Each row has a name. After each piece below comes the name of the row it's from, unless a question asks for something else. Each question is about the rows just above it. Places in a row count from 0.

<178>: [129 167 125 117 185 116 141]
<158>: [150  92 142 115 113 121 239]
<65>: [142 116 127 116  58 142 125]
<54>: [166 119  93 101 128 125 142]
<109>: [ 89 114 135 119 102 104 139]
<50>: [127 114 165 143  68 117  71]
<189>: [124 136 137 114  75 119 132]
<5>: [ 75 122 107 125 123 107 131]
<3>: [142 156 135 122 127 118 142]
Where does [142 115] start? Give its row and place. | <158>, 2
Row and place where [125 142] starts: | <54>, 5
[121 239] begins in row and place | <158>, 5
Row and place where [119 102 104 139] starts: | <109>, 3
Row and place where [119  93 101 128 125 142] starts: | <54>, 1

<64>: [108 164 163  83  99 121 139 179  51 115  31  99  36 118 136  82  89 150
 160 154  49 118 122 183  97 166 131 113]
<55>: [124 140 163 179  31  83 136  99 139  99 115 121  36  51 118 163 119 123
 170 145 112 110 103 152 139 157 111 152]
<104>: [145 114 163 179  31  83 136  99 139  99 115 121  36  51 118 163 119 123
 170 145 112 122 154 186 120 160 135 153]
[124 140 163 179  31  83 136  99 139  99 115 121  36  51 118 163 119 123
 170 145 112 110 103 152 139 157 111 152] is in which row? | <55>
[118 122 183  97 166 131 113] begins in row and place | <64>, 21

<69>: [ 97  88  96 193 154  61  86]
<59>: [144 141 123 117 120 105 104]
<10>: [122 129 114 163 125 129 125]
<112>: [ 54  15 138 161  87 147  61]
<80>: [ 98 193 136 132  97  73 108]
<157>: [ 98 193 154 163 125 135 132]
Row and place where [ 96 193 154] starts: | <69>, 2
[ 98 193 154 163 125 135 132] | <157>
[141 123 117] begins in row and place | <59>, 1
[ 54  15 138 161  87] begins in row and place | <112>, 0
Row and place where [ 96 193] starts: | <69>, 2
Row and place where [123 117 120 105] starts: | <59>, 2
Row and place where [161  87] starts: | <112>, 3

<43>: [110 142 133 157 175 117 143 121 132  78 178 138 165 125 161  95 115 128
 119 109 189 166  73 161 135 136 135 144 122 120 123  90  98 135 152 181
 171 174 108 201  98  95 145  80  73  83 203 164 125  87  65]
<6>: [142 162 146 122 129 137 142  83 119  80  65  85 137  82 127 150  66 141
 112 111 112 157 167 207  94 164  57 160 122 125 133  89 148  82 177 177
 142 187 204  75 121 158 148 153  97 161 119 168 124 145  83]
<45>: [122 159 125  80 140 110 150 110 178 118 137  67 159 152 138 134 131 107
 185 104 151 137 164 156 158 142 162 144 122 129  96 103 125 153  76 134
 116 166  38 108 133  77 111 131  79 112 176 123 127 167 133]
Where does [108 133  77] start? Give its row and place. | <45>, 39
[142 162 144 122 129] begins in row and place | <45>, 25
[122 159 125  80 140 110 150 110 178 118 137  67 159 152 138 134 131 107
 185 104 151 137 164 156 158 142 162 144 122 129  96 103 125 153  76 134
 116 166  38 108 133  77 111 131  79 112 176 123 127 167 133] | <45>
Row and place where [164 156] starts: | <45>, 22

<139>: [151 129 119 118 142  70 135 116  94 116 136 130 134 113 122 180 105  87
 138 151 137 163 143 147 140 115 121 101 130 153 150 114 150  97 145  98
 133 128 147 140 119 139 135 131 131  92 150 155  98  96 123  92 122 126
 142]
<98>: [ 93 109 132 116 137 120 151 159 125 170  96 158 104 146 144 136 124 123
 162 160 102 144 136 131 128 118 107  90 133 108 117 123 166 157 137  86
 161  94 137 179 144 122 163 157 155 131 129 148 113 123 119 146 137 169
 103]
<127>: [ 87 140 149 108 137 125 140 139 142 171 105 143 108 127 130 129 136 140
 161 188  83 116 135 117  99 104 104  97 135 104 122 129 164 170 127 109
 164 134 122 183 127 143 175 156 150 146 132 131 132 143 133 123 120 161
 114]
<21>: [160  91 121 127 148  81 158 125 118  97 160 126 146  91 115 165 111  91
 118 136 133 157 158 141 151 124 100 111 132 148 147 116 135  91 146 134
 111 118 116 119 103 150 122 101 114 109  83 145 149 138 109 125 136 106
 142]
<210>: [109 137 131 131 120 113 154 128 172 151 121 130 100 138 144 115 145 144
 151 170 116 121 146 112 138 130 102 109 126 115 121 134 157 156 123 107
 136 118 116 158 157 147 159 136 124 123 119 154 131 139 112 160 129 181
 109]
<66>: [145 109  91 110 140  79 153 107 119  91 146 122 122 110 119 175 134  89
 138 140 132 136 161 153 158  98 115 112 131 173 124 115 137  85 131 130
 110 140 141 117  78 127 138 141 140 105  85 132 123 139 129 124 133 111
 120]
<214>: [146 113 110 116 133  45 146 142 121 110 128 124 130 122 121 168 128  92
 133 160 132 116 134 140 130 115 128 109 148 155 156 113 170  72 140  98
 147 133 145 128  85 138 122 112  97 109 101  98 155 132 121  94 152  94
 138]
<15>: [151 129 119 118 142  70 135 116  94 116 136 130 134 113 122 180 105  87
 138 151 137 163 143 147 140 115 121 101 130 153 150 114 150  97 145  98
 116 144 131 115  91 156 114 115 109 112  71 134 146 147 133 127 127  83
 128]
<171>: [106 123 148  97 130 115 169 126 137 140 106 160  87 142 118 109 147 147
 155 172  91 135 141 113  97 123  84  98 130 111 121 149 166 143 125 109
 132 127 134 167 143 121 164 136 131 131 127 126 122 129 119 153 126 159
 122]
<73>: [ 97 143 135 121 128 135 147 152 153 151  87 152 121 113 124 120 157 139
 142 157  83 129 135 112 120 127  97 112 145 108 124 145 161 159 126 111
 159 124 123 140 156 161 140 140 118 147 122 140 115 151 132 154 142 165
 129]
<207>: [152 110 119 107 131  71 161 111 107 110 138 145 129 107 125 162 117  98
 143 142 121 120 151 148 145 111 114 113 132 148 137 117 149  87 141  92
 134 152 128 124 100 142 119 136  97 117  86 147 137 162 127 118 138  95
 140]
<75>: [ 88 119 136 106 146 129 149 157 133 140 116 147  99 157 119 121 125 146
 153 148 102 125 121 123 114 126 103 102 138 117 133 134 155 138 120  94
 150 118 127 175 142 141 144 150 124 119 133 147 132 140 126 147 130 162
 102]
Row and place where [155  98] starts: | <139>, 47
Row and place where [120 151 159 125 170  96 158 104 146 144] starts: | <98>, 5
Where does [145  98 133 128 147 140] start? Give its row and place. | <139>, 34
Where does [145 144 151] start? Give its row and place. | <210>, 16
[122 163 157] begins in row and place | <98>, 41
[119 175 134  89 138 140 132] begins in row and place | <66>, 14

<81>: [190 145 118 104 142  46 113 129  67 190 144 135 124 131 134 125 135 136
 130 128 122 120 122 123 115 147  88 131  66 142  75 110 176 133 122 178
  98 104 214 145 131]
<17>: [134 129 127  86 117 121 122  96 118 190 144 135 124 131 134 125 135 136
 130 128 122 120 122 123 137 119 136 138 124 119 135 133 127 137 130 117
 131 129 116 121 113]
<128>: [ 86 138 139  73 121 103 111 100 165 190 145 116 104 142  46 113 129  67
 192  75 134 106  89 100 128 135 119 115 170 214 128 135 128  53 168  87
 128 130  87  87 121]
Row and place where [190 145 116 104 142  46 113 129  67] starts: | <128>, 9
[127  86 117] begins in row and place | <17>, 2
Row and place where [ 86 138 139  73 121 103 111 100 165 190 145] starts: | <128>, 0
[138 124 119] begins in row and place | <17>, 27

<86>: [111 125 198 143]
<67>: [143 139  80 134]
<7>: [111 125 233 161]
<11>: [134 132 113 127]
[132 113] begins in row and place | <11>, 1
[111 125 198 143] | <86>
Where does [111 125 198] start? Give its row and place. | <86>, 0

